128 stands for zero in the data rows.
Here are some rows, each followed by its group. Rows of different groups can look alike.
[192 110 158 121 181 139 160  78 145 119 150  95 129 143 145 166 153  95 128  90 109 135 209 138 178 143 110 164  65 110 141 137 108 166 114  93  99 133 153 157 117 120 162 100 116 117  98 150] d
[136 144 152  90 156 107 136 107 103 143 133  88 134 130 111 143 161 110 155 137 121 126 129 134 139 148 106 124 105 115 147 154 105 139 181  91 125 130 136 136 102  88 141 134 114 115 126 146] g
[157 136 137 117 144 136 118 112 161 138  97 127 161 169 124 115 133 156  80 128 113 125  90 132 160 119  96 131 120 158 120 120 168 144 117  99 116 104 132 148 192 125  99 141 109 115 118  66] s
[179 138 118 137 160 179 161 142 146 133 133  93 160 135 156 149 161 146 115 140 121 113 173 119 170 124  76 185 107  96  92 147  99 182  96  89 136 123 108 141 139 119  89 121 128 117 128  90] d
[127 151  93 130  63 111 111  80 116 182  97 144 118 135 111 108 103 127 162 135 139 146 108 116  89  94 146 100 139 168 146  95 108  81 178 189 128 111  99 104 144 140 136 162 150 108 130 150] h
[145 189 195 130 131 114 117 137 175 119 123  91 113 122 115 166 130 181  78 115 119 127 109  86 140 146 116  87 150 131  70 108 136 160  76 111 184 121 124 158 131  64 105 167 113 118 153  62] u
[104 139  95 173 141 158 163 176  88 106 136 128 120 123 101  84 118 127  89 143 142 151 128  94 142  94  89 166 130  86 121 166 155 156  91  80 107 119 122 149 159 159  74 135  90 122 163 115] n
[106  72 140 141 128 149 110 134 138 130 214 162 146 106 129 163  94 116 150  57 117 120 120 169 151 185 173 107 103 138 148 158 144 118 139 150 143 115 160 156  80 151 136  87 122 160 103 168] g
[ 93  92 107 132 121 133  95 143 139 122 149  90 104  98 126 147 116  90 150 122 130 159 118 169 106 111 178  94 160 142 160 140 121 101 134 164 175 146 122  88 105 122 136 118 149 112 104 137] v
[121 139 104 187 148 146 134 110  94 140 101 140 124 150 175 125 147 146 129 146 107 103 120  93  86 126  88 149 100  69  72 134 126 173 107 102 159  91 109 162  84 118 144 154 116 149 151 115] g
[149 103 174  74 167 119 149 107 121  94 122  94 114 143 126 148 129 108 105 100  98 129 177 131 169 130 104 122 127 116 139 117 137 106 117 111 101 155 156 139 128 105  98 114  98 122 118 137] g
[124 113 127 103 118 124 173 116 187 155 129 136 120 151 190 136 148 119 126 102 119 115 125 112 103 142 168 115 111 147 108 142 153 107 126 151 162 147 136 140 100 108 149 103 135  94  77 166] s
[125 106 187 123 154 159 101 108 186  91 150  84 104 122 117 142 146 130 124 131 129 119 148 132 142 165 139 110 129 174 106  88  94 126 131 145 175 126 123 174  99  80 151 125 144 173 117 101] u
[131 143 199 119 158 130 118  94 131 116 121 128 124 144 111 137 144 141 150 101  97 145 139  99 147 156 108 152 106 155 131  99  70 171 139  95 148 141  95 165 143  92 134 143 137 156 162  97] u
[136 147 164 132 160 155 114 121 182 112 145  86 107 108 141 155 126 147 150  73  75  91 158  89  92 199 139 120 106 143 120 130  75 138 145 133 181 152 125 177  62  79 177 135 165 148 135 135] u
[124 119 139  78 122  97 126 112  93 142 105 147 101 139 112 146 128  92 155 162 170 146 136 126  81 132 142 120 144 116 164 125 167 126 140 133  85 147 108  57 174 112 142 145 141 114 135 143] v
[142 127 122  78 107 109 119  81 155 153  99 149 106 144 138 102 125 160  88 153 113 161  87 117 130 127  45 159 113 155 103 112  78 176 135  84  56 102 100 148 174  99 127 174 124 133 134  94] s
[ 76 154 107 192  67 109 168 194  97 155  82 140  96 137 136  66  97 150 103 161 125 109  52  61  81 110 109 102 161 101 132  88 156 160 104 148 135 119  45 120 139 184 135 165 131 139 169 112] h
[117  82 143  80 138 116 161  78 206 152 101  85 105 157 156 177 160 150  97 149 111 141 159 147 129 131 172  76 118 174  97 156 178 101 116 174 181 116 152 115  72  77 121 108  96 112  75 153] s
[156 105 148 110 148 134 163 106 194 144 125 162 108 163 174 153 116 104 132 116 137 113 123 127 150 148 155 134 153 171 151  96 134 131 136  96  65 126 144 149 134 122 146 114 160 163  88 139] s
[124 138  87 142  51 126 132 186 144 150 105 176 112 129  94  67  86 137  77 164 140 133  84 104  65  80 160 102 229 123 136 113 166  87 104 144 158  93  92  81 175 155  88 129  84  85 170 113] h
[136 135 141 104 159 178  75  89 148 101 158 162 140 148 138 147  92 112 152 144 163 140 153 158 190 123 129 122 103 169 124 113  75 116 135 109 122  65 146 149 165 129 115 115 143 164  94 107] g
[ 46  46 169  91 127 139 101 184 140  68 232  80 130  98  86 130  17  47 174  92 129  79 106 150 171 155 186 151 105 127 234 134 110 139 166  71 108 168 192 152 112 187 215  40 191 173 136 136] l
[114  89  95 144 127 142 138 188 155 118 179  83 158  78 132 133 108 100 138 148 159 140 157 166 119 124 159 129 161 122 125 209 112  77  96 134 173 189 171 135  85 153 110 102 131 139 112 146] n
[ 87 139 146 128 127 139 113 179 129  89 138 140 124  98  78 104  46  84 122 104 156 133 113 138 190 118 138 168 152 120 186 101  62 131 155  53  83 127 151 137 191 215 132  79 144 139 168  86] l
[105 159  61 215 116 138 127 136  85 121  80 155 162 141 165 106 123 130 133 116 149 157 118 101 130  65 123 138 107  72 122 103 102 147 120 155  99  92  85  93 145 157 110 159 147  77 152 126] v
[126 118 137 109 116  89 166 129 121 187 113 125 102 139 168 109 134 186 120 154  59 109  90 134 142 132  90 129 123 111 104 117 111 160 180 119 115 159  81 155 134  95 141 173 112  92 158 120] s
[137 134  67 141 103 145 172 134 142 142 113 135 161 178 183 148 142  93 146 100 142 113 150 158 127 165 164 169 103 121 152 155 153 129 143 129  72 159 162 142 127 165 189  94 151 143  82 181] n
[115 112 127 109 140 141  77 152 118 137 154 142 136 134 123 118  90 107 168 120 160 138 149 138 124  95 152 122 133 164 161 125 146  85 129 173 120 122 111 107 148 146 107 120 132 140 109 135] v
[127  98 125 137 103  68 149 158 110 169 132 149 107 118 155  73 122 135 149  91 134 132  96 180  89 130 152 104 171 125 145  81 121 117 167 165 103 188  88 128 144 119 153 124 115 102 129 184] h
[107 153 100 152  70 133 101 136 114 147  55 144 136 121 110  80  85 160 107 169 155 157  69 108 135  67 116 100 183 105 129 100 134  96 113 126 147  88  90  78 151 170  75 145 136  56 172 121] h
[116  90 124 135 140 133 164 121 138 110 172 173 146 114 132 174 128 124 148  65 118  73 152 181 138 176 169 113  88 128 115 160 180 122  98 134 160 162 152 133  90 133 162 102 157 149 107 183] g
[ 82 176 155 192 115 148  94 189 102  79 150  98  88  64  85 146 104 102 110 112 138 111  76 139 147 148 124 183 166 141 203 141 124 156 125  69 118 136 133 146 149 189 167 105 137 189 170  59] l
[ 93 163 184 171 117 146  79 144 147 107 162  93 100  85 123 123 138 153 112 139  88  99 117  64  73 151 108 141 121 171  71 118  36 164 112 143 202 116  92 167  73  91 152 199 113 198 150 104] u
[154  64 153  86 165 173 156 134 181 104 157  79 141 118 116 178 135 115 141 120 109  98 172 173 161 161 126 116 102 122  97 190 108 111 115 113 155 148 215 145  59  82 140 103 117 139  73 143] d
[162  98 166  75 158 100 176 120 140 182 133  88  98 164 147 169 146 142 130 140 127 116 153 148 146 153 111 113 116 121 109 179 144 119 143 131 147 149 166 101  79  87 152 129  95 103 116 136] g
[130 137 103 115  85 123 100 166 145 143 149 166 109 117 138  96 134 116 130  99 141 150  98 140 123 130 160 125 151 180 139 103 112  92 176 162  93 166 130 117 158 139 129 109 153 145 131 115] h
[ 84 170  88 229  88 124 126 156  77 114  98 181 179 127 124  91 165 156 137 148 102 162 111  94  80  96 116 113 109  72 104  81 134 173  78 123 185 102  70 169 131 186 102 154 127 119 173 131] v
[116 144 179  84 188  93 106  73 145 142 116  92 135 139  96 135 126 142 144 104  89 119 123  93 129 159 112 135 112 143 120  86  68 174 160 103 104 136 105 199 163 104 139 147 141 158 123 116] u
[148 105 166 116 160 100 160  93 167 119 163 125 126 122 152 118 149 121 177  92  84  95 117 163 135 139 165 133 134 141 120 139 102 116 151 115 138 182 139 160  98 105 144 118 137 167  98 154] s
[ 85 156 118 108 130 109 196 135 132 142 115 111 126 148 142 122 172 180 102 144  69 130 133 115 151 142  97 166  93  79 111 123 118 191 165  76 119 149 107 152 119 108 137 131 110 141 146  98] g
[103  95 124 153 128  85 108 164 137 130 116 133 133  84 113 146 136  90 155 117 180 161 119 137 148 131 157 100 142 116 137 152 168  81 114 199 123  84 155  90 121 107 134 119 125 119 119 147] v
[149 125 110 136  96  84 131 127  91 147 132 155 144 104 138 148 146  97 165  75 154 106 121 153  79 115 214 112 145 104 167 145 147 109 116 174 125 128 141  56  91 120 141  93 131  85 124 227] v
[117 138  94 149  90  94 127 117 111 124 131 159 151 144 134 115 116 102 169  83 174 163 133 151 102 134 173 134  99 115 150 107 152 125 143 179  93 123 154  95 129 139 175  78 163  98 120 164] v
[146 132  89 135 104  99 125 120 112 140 101 137 111 119 167 140 127  99 145 132 176 156 133 116 116  95 183 106 109 126 148 120 131 104 111 155 112 115 125  95 117 131 135  97 140  98 102 142] v
[143 162 152 125 100 150 103  95 171 126 131 126 142 108 119 148 149 143 102 138 165 148 116 134 132 124  97  95 178 136  90 128 117 109  69 140 160  77 108 132 183 106  80 174 127  98 121 115] s
[142  87 151 118 156 144 159 115 168 134 159 114 123 152 148 184 122 114 120  84 100  74 167 187 153 162 145 112  50 144 115 181 140 131 108 132 167 136 194 150  43  91 167  91 104 145  54 163] d
[118 105  86 143 153 123 194 132 150 119 136 119  99 135 142 128 133  87 138 123 143 106 187 171 123 131 181 151 119 106 162 170 156 125 119 138 114 151 155 144 149 181 180 106 147 127  72 164] n
[148  96 148 109 113  90 154 127 142 139 154 148 130 114 110 129 149 152 163 157 119 126 107 117 107 165 197 104 150 145 129 104 158  92 143 151 109 156 131 101 141 122 115 119 125 120 117 148] v
[142 126 129 105 184 165 155  89 155 120 172 113 140 118 134 164 165 101 142  73 121  95 172 143 165 185 151 147  30 145 126 218 107 132 133 112 151 154 175 143  71 104 175  85 153 128  78 189] d
[146 126 189  74 146  78 126  81 130 125 138 117 118 136 132 169 117 138 168 100  86 124 141 133 139 200 119 126 128 143 108 103  72 160 162 125 104 146 106 149 136  65 131 154 131 125 122 108] u
[134 123 149  63 144 151 108 102 189 143 184 109 125 161 112 134 130 139 103 173 137 121  81 125 118 138 119  95 150 200 106 112 134 110 129 128 106 117 131 127 121 109 115 144 140 195  92 144] s
[167  58 164  75 211 187 125 141 140  77 220  93 160 125 102 170 120 118 121 116  89 102 176 142 177 141 145 130 125 176 121 165 126 118 117 122 129 169 172 149  73 142 124 103  99 202  74 128] d
[167 113 148  82 189 147 124 115 130 112 172  91 124 114 152 163 148 158 122 125 122  84 157 149 162 159 127 116 125 146 134 151 116 149 155 124 101 136 163 137 121  90 132 108 119 139  92 123] g
[108 100 110 119  83 107 108 118 132 157 129 173 121 120 116 133 105 129 150 131 166 132  99 113  75 116 190  80 157 170 135 103 168  91 128 172 122 120 101  50 108 133 145 106 129 129  98 197] h
[133 129 115 137 160  87  99 121 129 106 141 153 142 152 105 159 111 116 130 133 140 181 102 169 149  89 131 102 122 147 149 131 148 106 134 148 100 121 144  94 167 140 121 116 146 149 126 135] v
[ 74 138 127 174 118 143 124 158 102 113 108  88 155 137 126  84 151 173  66 161  57  99  90  92  98 145  87 129 157 130  58 126 113 166 133 119 201 113 107 181 114 131 102 179 113 168 154  91] s
[169 119  88 144 135 174 135 137 118 138 119 139 155 139  74 128 107 149 104 116 143 143 139 161 160  93 119 139 164  93 149 192 135  78 106 100 144  73 169 126 140 160  74 127  70 132 107  89] n
[138 150 117 110  93  98 105  93 103 116 124  95 120 140 162 127 160 101 178 107 150 132 138 114 124 145 173 114 135 134 163  85 125 132 149 160 108 125 113 105 116 133 156 134 154  82 112 185] v
[ 94 128 187  98 140 117 108 129 191 116 179  73 104  96 129 174 132 142 121 120  60 122 131 160 127 199 115  98 165 185 116 140  99 106 134 117 202 134 152 159  61  74 156 145 134 156 125 108] u
[207 143 133 115 125 157  93  87 187 126 151 144 137 144  90 168 150 144 106 149 140 157 173 116  97 133 132 113 188 176  81 136 162  88  87 151 140 106 157 117 156 117  80 148 124 129  88 121] s
[134 155  96 174 116 113  83 165 120 120 140 122 110 111  95  91 115 125 124 153 151 154  87 115  91 102 123 128 190 102 137 115 161 115 108 149 134 114 115 121 151 140 100 160 102 108 158  94] v
[ 83 100 103 126  79  78 125 134 115 129  67 152  95 172  91  99  71 144 121 171 130 154  48 101 119  74 133  95 175 104 155 106 178 108 169 127 101  87 104  93 196 142  99 134 115  94 175 116] h
[ 73 114 151 119 122 142  92 218 105  73 197  62 116  45 119 125  74  90 142 112 134 146 102 172 128 157 141 118 155 102 173 131 104 108 106 113 144 175 194  93 118 192 147  63 159 139 160 102] l
[ 73 164 152 176 123 142 125 240  80  73 162  77  83 109 108  94  95  96  86 152 121  75  57 110 142 154 108 166 147 120 162 149 119 167 100  77 132 176 118 135 165 184 175 116 150 182 218  50] l
[138 101  87 149 101  97 117 162  92 121  68 153 112 148  97  84 106 162 108 158 175 150  98 101 106  89 114 108 170 105 149 104 150 105 132 116 120 114 102 103 177 167  62 115  73 103 155 111] v
[118 124  96 165 140 127 131 123 109 133 132 125 136 128 108 114 127 157 146 192 106 116 130 101 101 109 104 152 113  94 122 166 116 161 131  91 155 124 114 130 123 151 161 187 131 153 152 114] n
[118 115 112 156  87 111 127 138 123 118  97 146 147 140 106  88  74 121 126 136 175 152 106 105 146  86 167  90 140 126 178  77 134  99 151 158  76 110 101 108 195 142 125 111 146 111 131 138] h
[132 132 111 149 135 111 117 148 102 156  90 140 175 125  98 111  88 114 119 113 156 155 125 129 133 110 139 134 146 101 155  98 178  92 136 127 103 104 124  52 201 153  80  97  96  99 145 101] v
[ 80 189 172 164 142 122  82 113 125 102 138 108 108 162 116 143 159 141 116 114  90  99 109  73 104 169  91 144  82 140  82 122 100 198 103 106 206 124  84 210 114  73 133 187 157 169 160  93] u
[145 144 103 136 124 108 118 126 132 139 118 126 140 134 114 131 141 107 154 119 183 167 166 129 133  95 155 119 125 170 155 127 128  94 158 176  86 118 128  92 127 136 113 105 146 113  95 154] v
[107 154 114 105 109  99 117 130  38 172  88 156 106  97 104  85 118 155 150 136 113 160  96 104 130  94  70 132 112  97 136  95  71 169 176 113 118 137  81 110 177 117  97 150 127  86 215  93] v
[121  81 126 126 129 147 148 148 115  99 183 153 123 123 106 185 119  98 142 122 163 103 159 156 168 126 177 154 116 158 149 171 207 121 136 118  91 116 184 103 106 130 127  76 119 147  93 137] n
[167  96 128 136 151 137 166 104 150 136 129 136 116 108 135 176 124  83 147 111 123  94 157 157 134 173 167 121  94 113 151 126 137 145 147 128 133 127 154 139  77  75 165  74 122 131  81 137] g
[145 128  82 149 129  82 174 137 102 138 139 109 144  94 189 132 157 108 148 123  94 113 140 188 146 107 135 137  85  97 133 156 155 135 145 113 102 183 150 114 140 138 163  92 162 112 124 168] n
[127 144 188  95 143 121  99  95 179 121 108  93 113 100 125 162 143 119 137 123 100 116 135 117 132 168 119  96 108 166 110 148 114 125 145 116 149 135 137 160  95  78 149 126 165 130 120 132] u
[113 163 125 101  99 112 121 115 126 159 135 196 130 147 155  94 124 146  93 122 111 111  95 113 151 117  68 130 130 141  97 137  94 168 114  88 117 107  86 181 148 135 138 158 104 157 173 106] s
[ 91 135  93 189  96 104  96 137  64 136  78 148 109 132 126  72 114 148  96 130 142 189 109  92  71  88 100 153 143 119 117 133 124 137 155 152 111  87  82 110 103 149 116 180 142  98 157 137] v
[107  76  97 122  66  76  85 127 142 163 162 180 133 112 111 119  66  77 172  59 153 170 106 121 112 149 194  74 124 124 162 127 126  65 144 206 124 142 111  95  63 152 174 101 130 117 130 183] h
[143  85 156  83 146 145 117 120 122 137 101 142 118 138 118 144 135 125 116 134 136 126 141 116 168 117 119 180 120 126 127 122 140 130 111 105 108 123 127 103 155 153  99  98 104 112 117 127] g
[ 76 172 117 148 120 178 117 222  95  84 177  72 116  89 117 131  80  79 141  80 134  65 100 134 150 171 123 176 107 127 180 142  99 168 119  90 140 187 169 131 111 152 197  89 179 138 140 100] l
[135 183 183 127 155 132 151  85 138 128 152  98 112 153 163 161 164 139 134  94  65 132 137 100  97 183 133 164  99 128 127  96  98 167 153 105 146 157  81 185 105  92 200 160 149 152 122 137] u
[139 149 117 115 161 144 155 101 134 127 139 129 121 157 152 170 156 113 136 142 137 116 168 122 145 134 129 143 124 180 129 159 117 111 145 162 114  82 154 134 133  95 133 120 137 148  93 104] g
[112 164 180  79 164 125 129 107 165  97  90  77 124 172 126 118 126 189 100 170  99 132  89  85 145 134  97 131 129 113 102 101  98 168 114  89 171 109 116 167 128  84 110 174 134 105 145  73] u
[141 151  92 125  98 119 122 127  90 120  74 135 132 168 142  90  89 165  99 156 143 150 107 146 131 108 115 114 142 110 147 111 146 124 128 118 114 121 109 106 176 145 107 116 129  85 143  95] v
[129 114 138  66 142 135 158 118 133 153 140 135 140 154 121 135 133 121 120 152 104  91 146 117 141 137  81 141 120 137  99 154 130 158 116  96  81 151 134 114 154  93 104 142 104 120 124 133] g
[101  76 115 104  43  85 119 111 149 157 121 147 147 111 119 106  74  82 152  96 166 152 107 145  96 115 197  77 147 118 176 115 191  87 151 183  98 159 121  83  88 164 165 101 147 134 131 183] h
[156 177 135 125  78 164 137 141 172 171  91 117  97 130 123 117 120 180  86 146 118 143 132  92 103 105 102 137 181 180  77 123 125 120  72 128 148  98  90 160 135 116  93 174  87 137 125 101] s
[ 99 174 169 115 134 101 122 120 109 136  91 127 141 150 110 113 133 158  89 129  75 110 105 134 126 152  71 141 147 103 109  66 100 180 119  81 120 129 107 150 166 102 108 185  96 115 195  91] u
[144 180 140 169  95 135 137 110 119 122 105 153 129 118 156 124 140 136 113 149 127 134  66  90 102 112 126 123 139 145  57 129 113 148  83 130 188  85  88 150 147 104 130 174 129 145 139 116] s
Which 4 groups are nearest to each row below, nearest first, going by the average distance to the group's rows?
[163 174 149  91 157 200 121 101 179 128 142 103 112 126 128 159 147 122 125 147 151 120 156 161 141 130 124 135 106 166 123 144 119 115 105 120 142 127 173 136 133  88 111 128 131 127 118 114] g d s u
[170  90 175  66 175 121 108  91 177 135 171  91  83 159 114 180 129 165 122 143 113 134 168 126 143 128 131 133 122 135 119 153 164 114 138 122 133 130 172 118 119 111 122 117 104 139  96 106] g d s u
Which 4 groups are nearest to each row below, nearest first, going by the distance to the centre of the group?
[130 166 173 101 147 116  99 138 105 151 151 115 145  94 107 133 138 123 129  73  58 149  94 182 160 155  57 172  89 122 100  46  17 210 196  88 138 191 103 197 152 117 138 125 117 135 187 107] u g s l
[152  61 108 106 151 109 131 127 103 113 184 149 101 133  90 144 107 124 126 164 184 152 145 125 134  71 140  96 155 157 165 168 167  85 143 184 100 116 139  67 139 151  91 134 115 138 105 128] v n h g
[124 110  87 131  99 151 126 158 154 116 116 122 136 106  94 121 112  76 127 118 171 172 149 169  75 109 156 125 146 142 140 132 138  94 141 162 109 122 132 150 117 137 110 116 144 141 109 160] v n h g
[140 104  99 106  85 119  86 103 140 152 113 167 137 153 133 112 111 117 124 150 184 174 124 114  93  92 145  78 176 181 133 115 149  77 157 169 119 116 109  94 157 146 115 136 135 126 119 153] h v s n
[155 146 115 160 143 153  88 192 106  85 124 131 149 126  60 145  98 106 136  90 172 137 133 133 141 135 113 139 128  88 177  98 133 112 111 134 117 100 158 103 154 148  83 124 125 107 141  99] v n g h
[166 136 140  91 121 126 172  75 191 133 133 118 142 172 167 158 137 114 128 151 163 161 166 139 122 128 155 134 133 186  95 142 160 103  79 157 111 131 134 113 108 106 149 140 172 112  68 146] s g n d
Which 5 groups are nearest to each row below, nearest first, going by the distance to the group's nearest row?
[135 130 145 133 180 152 192 113 134 126 154 102 155 138 202 148 172  80 172  93  66  78 175 168 177 185  98 179  62  55 119 132  94 175 142  81 113 182 187 186 104 123 172  96 185 134 104 143] d n s g u
[114 171 122 161 137 115 149 160  86 132 111 104  97 127 143 127 168 170  61 171  99  98 114 103  82 141  72 172 134  87  79 162 154 171  73 100 180 108 104 162 129 126 125 166  84 161 156  90] g s n u d
[118 141 100 189 132 147 151 140 102 116 121 113 136 134 161 112 136 112  92 108 158 130 140 129  93 127 121 128 111 115 113 186 140 126  97 136 155 133 123 128 102 126 144 118 142 137 105 143] g v s n d
[131 128 152  95 150 103 185  99 105 138 110 117 124 168 122 129 155 124 100 185 131 100 137 112 143 117 125 138 121 109 142 105 158 149 134  99 124 142 133 134 148 107 104 117  88  94 138  91] g s v u d
[153 144 145 107 151 135 123 124 149 141 130 140  89 118 123 160 127 108 134 128 124 129 158 137 136 118 131 151  91 130 141 152  98 106 139 143 116 127 123 111  78  99 148 147 145 124 107 151] g u v s d
[159 134 160 112 127  89 152 112 144 137 142 108 150 123 140 144 164 158 153  92  81 132 112 176 129 179 156 115 110 118 125 126  79 119 179 143 124 218 119 157 117  93 151 140 139 138 101 170] s u g v h
[ 95 115  95 145 108  87 149 138  46 182  89 160 148 130 131  48 109 139 114 166 130 147 102  83 102  73  90 127 127  66 115  67 143 174 114 105 121 150  91  77 185 181  85 124 116  82 203  67] v h n u s
Which 5 groups are nearest to each row below, nearest first, going by the average distance to the group's rows?
[138 136 190 121 162 146  93 140 175 118 141  74 116  47 101 173 137  94 139 123 124 146 164 138 116 164 136  88 154 173 136 116  95  94 134 163 170 140 162 148  99  74 116 153  96 155 129 108] u g d s v
[151 115 159  66 123 111 125  89 182 136 115 135 121 152 109 117 127 142 100 132 112 144 119 125 155 133 119  88 147 178 110 117 127 128 120 135 132 121 112 135 158 115 112 114 101 119 115  79] s g u v h
[ 87  90 100 114  87  62 114 112 133 172 113 159 114 149 136 125  90 104 140 158 146 117  70 118 112 136 158  81 168 157 146 129 186  89 174 179 109 105 120  59 150  96 154 147 122 113 112 120] h v s g n
[147  77 134 101 184 141 190 132 198  89 151  65 116 130 150 139 124 136  87 135  91 128 186 212 153 149 138 151 166 125  84 211 120  91  65 127 165 168 192 119  69 114 130 116  94 124  74 139] d g n s u
[138 190 132 168 111 151 141 130 136 148 101 101 123 127 160 110 161 201  74 175 103 137  76  86  86 142 114 110 126 155  18 150 139 173  43 154 163  89  86 169  88 115 135 200 122 145 123 125] s u g v n
Which 4 groups are nearest to each row below, nearest first, going by the distance to the group's nearest row?
[140 146 128 106 129 119 161  91 133 167 145 151 132 127 141 135 145 156 139 136 104 140 158 146 131 123 114 173 124 114  97 132 111 143 155 110 113 148 108 136 138  99 138 139 144 117 123 168] g s u n
Which 3 other groups have their centres nearest to the centre of group u, nearest first?
s g d
Which 5 groups are nearest to each row below, nearest first, going by the distance to the centre of the group?
[129 176 139 164 100 134 130  88 116 118 107 125 119 120 138  85 152 156  87 136 106 146  96  90 111 121  83 133 149 139  93 100 112 167  69 122 148 127  86 155 142 123 100 165 145 160 146 106] s u v g h
[101 114 186 127 148 137 101  85 163 112 157  81 109 122 147 160 149 115 144  57  89 105  99 125 167 211 145  87  87 168 113 100 123 135 113 143 153 133 136 173 130  68 181 100 116 142  93 114] u g d s n
Which 3 other groups have their centres nearest to the centre of group s, nearest first?
g u v
